(in the rows, 128 means zero)
Where one turn sends some rows of the set: a few examples, then the rows asked:
j69: [128 122 136 144 163 134 125 102  95  91 130 137 134  99]
j152: [123 152 129 137 124 140 118 107  84  92 141 138 124 116]
j5: [112 144 150 119 142 128 153 176 115 104 148 133 155 131]
j907: [100 119 134 110 153 106  91 142 137 140 117 128 125  97]
j876: [152 114 127 114 113 135 139 146  96  90 150 137 138 150]
j175: [150 146  99  79 129 115 112 130 137 106 142 127 138 128]
j855: [119 134 111 107 130 116  92 136 118 153 153 112 117 100]
j515: [117 131 157 106 125 143 143 157 154 140 121 137  93 136]
j504: [161 123 139 170 128 110 110 117 143 123 113 146 128 122]
j79: [ 98 135 130 142 132 127 125 137 158 165 111 152 116 120]
j494: [135 149 128 144 126 124 114 170 152 159 130 127 128 115]
j513: [143 128 118 128 138 141 124 127 148 189 129 141 138 129]
j661: [ 78 132 135 117 139 141 166 129 110 114 139 152 143 139]
j398: [153 131 146 159 106 117 107 107 140 128 111 151 122 139]
j235: [146 119 125 128 166 158 137 105 113 136 157 117 149 150]
j249: [129 148 149 146 145 132 116 164 125  95 143 107 136 137]
j792: [109 135 134  90 133 125  83 117 128 159 126 134 130 122]
j300: [149 116 145 112 152 142 152 166 146 146 137 118 103 119]
j689: [ 93 116 109 139  99  98 144 122 129 137 119 154 125 138]
j770: [139 141 160 122 145 145 108 107  99  95 127 144 149 129]
j254: [156 122 127 167 114 118 115 101 133 133 132 147 115 124]
j171: [ 79 127 139 140 142 151 136 104 130 108 127 139 114 152]
j751: [153  93 116 126 144 103 141 126 129 157 134 140 162 131]
j126: [127 124 125 105 129 149 160 132 139 164 143 129  90 135]
j802: [135  90 133 105 140 140 146 116 106 100 126 159 146 153]
j386: [114  97 125 134 129 126 152 145 111  74 128 145 124 132]
j84: [141 133 144 126 106  97 116 169 134 130 122 141 155 142]
j364: [110 132  97 103 137 102 126 140 146  87 126 128 120 105]
j752: [129 125 127 104 156 146 165 136 105 135 161 135 164 135]
j666: [121 115 109  79 153 116 121 106 152 111 118 141 138 123]

j152 goes to j69
j802 goes to j876
j792 goes to j855
Now these:
j515 goes to j126
j752 goes to j5
j235 goes to j249
j494 goes to j79
j689 goes to j751
j666 goes to j175
j254 goes to j504

